500 stands for zero in the data rows.
Some points, each followed by its number:
[302 399 564 390 527 551 535 482 596 625 499 624 416 458 520 467 283] 0
[413 701 401 417 341 448 417 430 508 532 441 573 490 540 509 448 514] 1
[503 416 499 488 566 483 613 494 619 538 355 484 494 552 557 258 495] 2
[492 621 480 333 490 494 574 482 529 685 401 417 632 510 477 427 479] 3
[533 520 436 380 547 438 387 606 451 341 570 396 449 634 560 554 604] 4
[489 538 566 522 341 553 395 422 361 560 590 507 588 420 371 669 388] 5
[647 529 584 593 512 449 427 580 381 522 383 503 444 635 473 642 547] 6
[404 393 410 391 443 566 476 555 710 551 514 528 444 449 560 463 433] 7
[486 757 255 440 444 487 539 324 445 425 468 499 513 612 500 144 734] 8
[548 530 428 561 494 497 507 590 565 569 417 466 602 548 616 367 502] 9
[384 531 553 427 587 454 600 514 680 549 466 584 472 487 580 492 408] 10
[309 936 403 535 213 429 413 441 540 686 418 647 588 624 714 278 479] 11
[489 711 347 538 443 495 560 300 436 449 505 551 415 636 477 262 702] 12
[501 420 416 184 397 502 407 578 366 459 630 293 501 722 449 723 605] 13
[526 228 592 566 601 537 597 613 509 535 629 420 365 398 454 560 455] 14
[578 588 260 324 591 531 390 465 517 307 625 583 527 483 559 590 576] 15
[500 468 550 606 398 563 587 379 385 689 521 503 382 476 373 518 494] 16
[346 402 527 394 486 541 543 467 611 590 480 630 384 455 518 470 326] 17
[490 413 612 322 726 481 486 652 548 401 471 409 499 596 561 572 543] 18
[310 388 567 394 497 571 536 523 619 603 496 593 368 477 514 457 293] 19
[458 636 500 409 385 553 448 505 510 691 464 520 570 501 520 499 433] 20
[413 415 513 509 440 454 594 469 530 518 499 533 376 458 498 550 565] 21
[540 421 417 421 553 522 558 489 546 423 461 462 543 451 541 477 580] 22
[540 445 447 578 493 544 507 460 542 497 455 539 563 387 444 322 527] 23
[402 573 392 470 160 549 529 350 550 751 351 495 631 571 493 322 410] 24
[379 526 622 493 501 404 612 506 619 603 431 570 461 505 569 511 414] 25
[475 491 553 637 539 406 543 462 502 432 421 466 495 562 478 467 565] 26
[465 529 515 466 372 501 504 500 407 654 424 423 511 725 556 445 504] 27
[460 546 653 573 373 480 498 392 385 593 435 499 435 536 363 627 472] 28
[508 569 384 251 462 484 387 495 467 418 483 511 400 578 480 635 570] 29
[611 518 496 499 682 490 691 492 607 552 413 522 524 423 466 300 531] 30
[491 656 531 517 450 489 366 391 395 350 594 488 516 576 439 718 508] 31
[469 277 421 540 361 530 647 435 453 572 568 372 559 453 496 578 531] 32
[430 551 502 433 349 493 444 588 419 613 448 406 542 723 550 480 501] 33
[481 227 620 599 629 573 654 588 554 554 602 440 372 385 472 457 434] 34
[574 566 312 324 526 549 376 481 470 312 596 552 556 405 504 511 563] 35
[437 461 453 430 319 538 409 585 490 605 543 369 604 434 490 469 396] 36
[511 442 424 343 646 483 627 509 570 437 529 372 487 625 589 434 560] 37
[572 396 552 549 490 550 433 604 489 489 590 342 549 618 478 561 385] 38
[529 290 560 564 710 444 745 524 612 432 552 442 408 592 621 520 559] 39
[533 397 282 524 369 526 520 563 538 549 616 441 516 453 743 707 604] 40
[528 381 475 606 497 543 525 376 556 486 473 539 539 346 378 434 503] 41
[499 300 619 591 597 594 570 549 508 483 647 457 338 430 441 578 454] 42
[494 727 603 643 446 396 377 610 357 602 184 381 618 715 570 320 568] 43
[523 500 501 413 585 470 537 449 418 412 524 557 492 555 500 604 579] 44
[434 494 439 314 594 558 507 474 592 464 577 600 530 378 500 328 391] 45
[533 293 446 545 655 556 753 422 613 469 501 589 499 509 564 391 528] 46
[470 728 498 418 630 464 492 470 514 478 477 558 534 553 565 449 533] 47
[546 546 568 500 563 513 568 500 463 534 546 493 494 513 459 465 462] 48
[547 426 458 526 554 507 539 388 452 353 574 527 435 500 408 600 553] 49
[639 537 627 538 590 413 443 625 390 513 412 477 444 634 466 550 532] 50
[450 519 412 418 353 533 360 479 553 490 548 536 486 402 486 619 463] 51
[553 585 312 440 547 603 391 399 544 361 713 602 526 373 513 545 514] 52
[602 561 574 569 459 419 295 529 321 419 428 542 508 459 374 529 480] 53
[576 539 569 411 663 446 523 518 515 584 269 541 443 593 482 378 549] 54
[383 566 512 268 456 426 442 618 703 522 367 553 571 552 590 276 436] 55
[516 379 503 506 566 474 550 521 476 461 528 538 483 456 554 587 457] 56
[441 444 381 393 471 513 558 530 693 552 522 513 529 527 756 551 550] 57
[400 546 445 370 434 564 519 392 482 591 530 583 521 471 541 635 447] 58
[426 548 347 393 294 525 380 412 326 430 505 605 551 530 442 515 520] 59
[661 623 415 626 457 508 450 391 315 376 427 410 520 681 469 631 695] 60
[534 461 628 232 753 475 471 646 551 397 490 430 458 643 569 555 538] 61
[476 484 482 569 512 505 475 479 549 394 608 536 518 501 562 622 462] 62
[401 535 440 455 284 519 363 496 541 549 586 519 495 437 529 666 447] 63
[593 275 534 669 558 488 573 533 455 503 450 425 407 438 495 533 580] 64
[424 557 563 487 556 465 657 408 541 614 524 663 400 488 479 425 438] 65
[475 547 447 367 429 451 370 538 312 352 645 449 347 513 448 743 604] 66
[448 631 630 733 406 543 573 362 476 732 324 547 480 556 444 364 486] 67
[443 491 517 521 435 538 428 533 503 539 554 527 499 482 522 410 374] 68
[482 406 475 564 433 581 524 635 582 628 484 434 579 513 656 419 409] 69
[431 714 554 528 419 513 273 513 483 386 521 468 607 620 562 618 479] 70
[430 456 474 303 476 502 456 548 644 580 392 543 473 586 587 488 533] 71
[564 419 352 334 402 533 384 521 377 488 522 410 693 475 450 562 482] 72
[537 779 441 557 301 479 294 387 280 500 632 515 537 487 430 692 507] 73
[469 393 499 684 325 575 687 381 454 715 561 412 727 312 451 531 456] 74
[486 663 541 645 363 463 477 400 344 555 450 439 425 543 409 623 607] 75
[521 494 402 319 592 482 616 464 664 503 486 646 503 378 497 385 489] 76
[467 660 584 475 285 405 442 623 408 703 348 354 571 698 531 348 475] 77
[456 562 501 366 404 510 451 569 462 640 419 434 520 673 544 397 461] 78
[464 264 644 569 580 542 592 556 505 561 559 419 371 390 456 525 458] 79
[368 634 590 378 409 364 473 562 385 586 426 480 514 486 429 384 450] 80
[607 393 391 616 477 475 730 543 540 619 457 427 618 538 665 414 649] 81
[327 274 372 654 355 499 690 308 494 457 585 513 377 406 522 639 557] 82
[662 349 432 578 586 546 587 554 553 533 383 439 540 424 532 369 523] 83
[488 511 511 653 431 547 513 432 520 490 632 604 517 388 418 534 394] 84
New points follow, each followed by the number of its nearest point above.
[409 515 628 570 552 439 625 500 614 602 442 573 473 494 542 563 428] --> 25
[479 339 600 528 707 395 757 551 560 412 469 391 390 674 590 502 597] --> 39
[577 465 405 512 522 485 610 553 514 523 549 485 565 412 617 445 542] --> 22
[567 299 572 589 491 521 531 600 428 457 570 398 562 562 459 536 410] --> 38
[528 482 586 575 575 558 521 415 477 485 612 532 455 546 389 519 422] --> 48
[548 432 412 469 507 529 523 379 424 350 565 516 440 509 406 613 590] --> 49
[545 766 437 488 332 476 304 428 326 495 644 473 533 525 457 702 537] --> 73
[451 509 605 612 452 497 494 404 384 566 433 493 440 520 349 578 495] --> 28
[561 624 493 650 365 480 393 521 336 518 532 371 559 535 462 493 531] --> 75
[634 589 569 559 573 438 411 630 404 500 409 473 481 632 487 458 522] --> 50
[429 448 542 516 451 542 467 537 560 563 585 536 505 468 510 453 337] --> 68
[610 540 543 733 521 482 543 422 437 538 397 454 537 521 512 548 629] --> 26
[575 472 352 444 561 474 568 501 581 468 514 454 526 518 542 528 583] --> 22
[484 528 340 670 494 611 637 391 661 550 534 569 574 380 558 287 464] --> 23
[598 693 428 505 538 505 389 519 493 471 416 539 491 545 508 366 511] --> 47
[465 516 404 269 648 528 495 526 577 418 545 575 530 440 499 335 430] --> 45
[588 600 522 522 440 502 424 505 333 576 450 487 501 703 528 657 520] --> 6
[423 558 516 468 383 521 380 576 481 557 521 521 485 534 481 449 370] --> 68
[443 722 568 443 643 491 559 384 543 481 501 594 514 536 514 460 479] --> 47
[577 641 483 529 450 468 378 510 254 473 512 440 636 472 429 543 588] --> 53
[489 433 504 407 413 548 449 578 472 586 621 488 617 281 483 534 384] --> 36
[425 381 505 377 515 479 570 534 529 525 510 512 376 480 533 554 588] --> 21
[548 597 650 658 609 522 467 479 509 481 534 583 427 472 454 538 480] --> 48
[532 451 508 660 324 605 645 363 391 677 550 402 735 415 468 598 499] --> 74
[484 559 301 399 549 566 425 448 614 345 691 622 539 391 574 502 481] --> 52
[488 745 587 415 654 492 536 457 491 503 498 513 544 536 516 443 500] --> 47
[524 495 482 391 544 447 371 656 469 325 535 367 450 612 549 562 589] --> 4
[500 517 505 501 532 478 677 451 588 568 494 551 497 595 546 271 471] --> 2
[449 282 458 489 397 522 655 437 448 559 509 382 537 454 497 589 520] --> 32
[535 390 473 267 415 512 486 523 336 443 580 333 492 554 395 649 592] --> 13
[375 480 701 361 638 435 490 544 503 425 575 426 556 515 460 622 370] --> 18
[434 533 651 609 413 475 489 415 379 614 462 487 462 508 383 602 467] --> 28
[526 366 432 232 416 516 441 530 337 462 672 328 478 512 429 672 561] --> 13
[541 586 445 649 347 522 398 510 351 527 532 404 558 533 510 499 524] --> 75
[441 463 433 324 622 529 542 505 637 427 539 525 510 425 506 359 428] --> 45
[485 500 493 531 399 525 424 551 498 599 554 498 510 500 502 468 409] --> 68
[596 526 551 632 411 467 310 509 340 450 470 534 489 468 343 604 462] --> 53
[496 685 608 354 663 487 495 509 520 544 473 487 574 534 500 445 472] --> 47
[366 523 454 384 381 491 349 590 429 464 558 336 535 452 469 504 484] --> 36
[515 658 278 429 490 597 398 395 646 402 693 612 548 399 569 513 506] --> 52
[467 555 490 429 301 522 370 576 461 554 472 437 640 477 483 428 413] --> 36
[435 380 427 367 492 523 455 561 698 480 553 531 409 466 566 473 454] --> 7
[613 668 497 418 582 400 327 697 542 380 362 400 522 609 566 419 621] --> 4
[490 545 438 339 565 457 376 612 479 340 581 381 459 608 583 556 598] --> 4
[547 405 665 462 523 472 472 520 499 528 393 466 442 478 321 690 439] --> 28
[386 504 375 568 502 536 460 492 474 396 567 511 495 477 570 596 568] --> 62
[521 406 556 560 640 445 582 507 480 427 597 598 446 434 569 625 444] --> 56
[535 518 297 677 495 646 643 343 642 546 520 553 632 404 571 255 474] --> 23
[527 603 515 383 513 491 487 468 479 646 446 474 582 363 444 400 480] --> 3
[481 525 631 620 407 481 473 405 362 579 433 495 432 515 352 584 512] --> 28
[542 562 436 403 561 461 360 605 462 334 539 405 456 635 582 545 610] --> 4
[275 963 345 576 194 484 386 445 549 649 449 665 572 586 797 325 535] --> 11
[590 814 515 414 636 517 412 415 387 468 547 543 413 618 371 368 469] --> 47
[468 363 472 619 469 520 611 510 589 508 501 523 581 410 592 553 489] --> 56
[434 519 392 317 601 547 462 517 584 425 569 553 507 486 490 359 413] --> 45
[343 861 420 553 212 436 369 481 535 653 388 615 615 602 690 328 489] --> 11
[530 596 560 600 500 470 487 507 578 616 350 514 587 536 497 407 435] --> 9
[477 320 648 500 731 408 736 553 569 424 480 395 394 670 596 480 569] --> 39
[400 363 471 546 410 526 636 529 615 627 477 416 440 550 595 386 448] --> 69
[585 289 451 545 514 608 570 543 554 529 577 524 476 390 544 645 453] --> 56
[453 494 473 470 334 506 445 531 477 611 487 423 602 439 510 385 434] --> 36
[465 531 602 594 389 537 470 328 349 592 455 519 452 494 352 634 523] --> 28
[387 690 486 815 253 482 525 339 499 616 450 501 701 407 455 278 456] --> 67
[448 478 469 489 360 530 502 527 518 653 462 417 617 403 500 400 423] --> 36
[618 460 572 639 447 466 361 526 313 437 457 551 473 458 363 616 462] --> 53
[497 354 619 599 656 426 727 512 513 475 511 434 431 637 626 487 585] --> 39
[463 333 581 546 433 439 399 625 424 357 461 306 497 508 429 581 558] --> 38
[458 709 540 413 637 494 542 424 581 468 508 554 518 535 528 435 518] --> 47
[612 191 555 567 552 517 604 448 541 557 422 517 450 445 374 570 521] --> 64
[546 491 516 617 460 483 327 497 361 459 473 498 464 447 355 624 451] --> 53
[530 763 593 655 394 415 392 591 341 572 177 361 640 696 571 369 610] --> 43
[378 407 524 662 330 554 608 471 524 721 490 522 609 512 561 325 352] --> 69
[554 462 530 586 419 436 334 492 340 474 458 490 470 458 342 590 503] --> 53
[500 642 590 658 400 515 504 475 492 693 303 496 619 498 468 300 455] --> 67
[469 719 592 398 625 486 520 460 516 530 484 537 525 561 527 419 495] --> 47
[538 314 533 589 550 481 521 564 462 478 481 468 446 424 499 500 555] --> 64
[539 719 558 647 388 493 382 577 370 585 210 372 575 726 585 329 566] --> 43
[430 470 564 582 455 444 650 503 632 593 465 475 586 452 629 522 478] --> 25
[400 533 577 499 502 436 577 497 625 645 443 582 476 493 581 510 442] --> 25
[414 526 453 349 613 540 531 488 606 493 554 582 509 432 499 334 400] --> 45
[609 458 606 668 467 431 335 498 306 469 437 540 472 472 311 626 479] --> 53
[541 443 544 554 571 442 522 547 456 484 519 519 497 444 501 566 462] --> 56
[467 412 601 531 370 498 307 516 397 459 580 362 451 418 291 792 406] --> 5
[589 689 511 505 478 440 301 634 442 454 404 503 650 534 593 502 512] --> 70
[528 474 508 706 271 598 616 387 363 700 538 392 796 421 431 575 460] --> 74
[519 509 518 593 465 491 466 471 555 531 440 562 545 326 405 337 461] --> 23
[504 524 570 659 366 507 587 488 531 799 319 559 510 566 536 322 438] --> 67
[472 700 520 453 561 500 461 514 478 455 500 476 483 676 570 490 584] --> 47
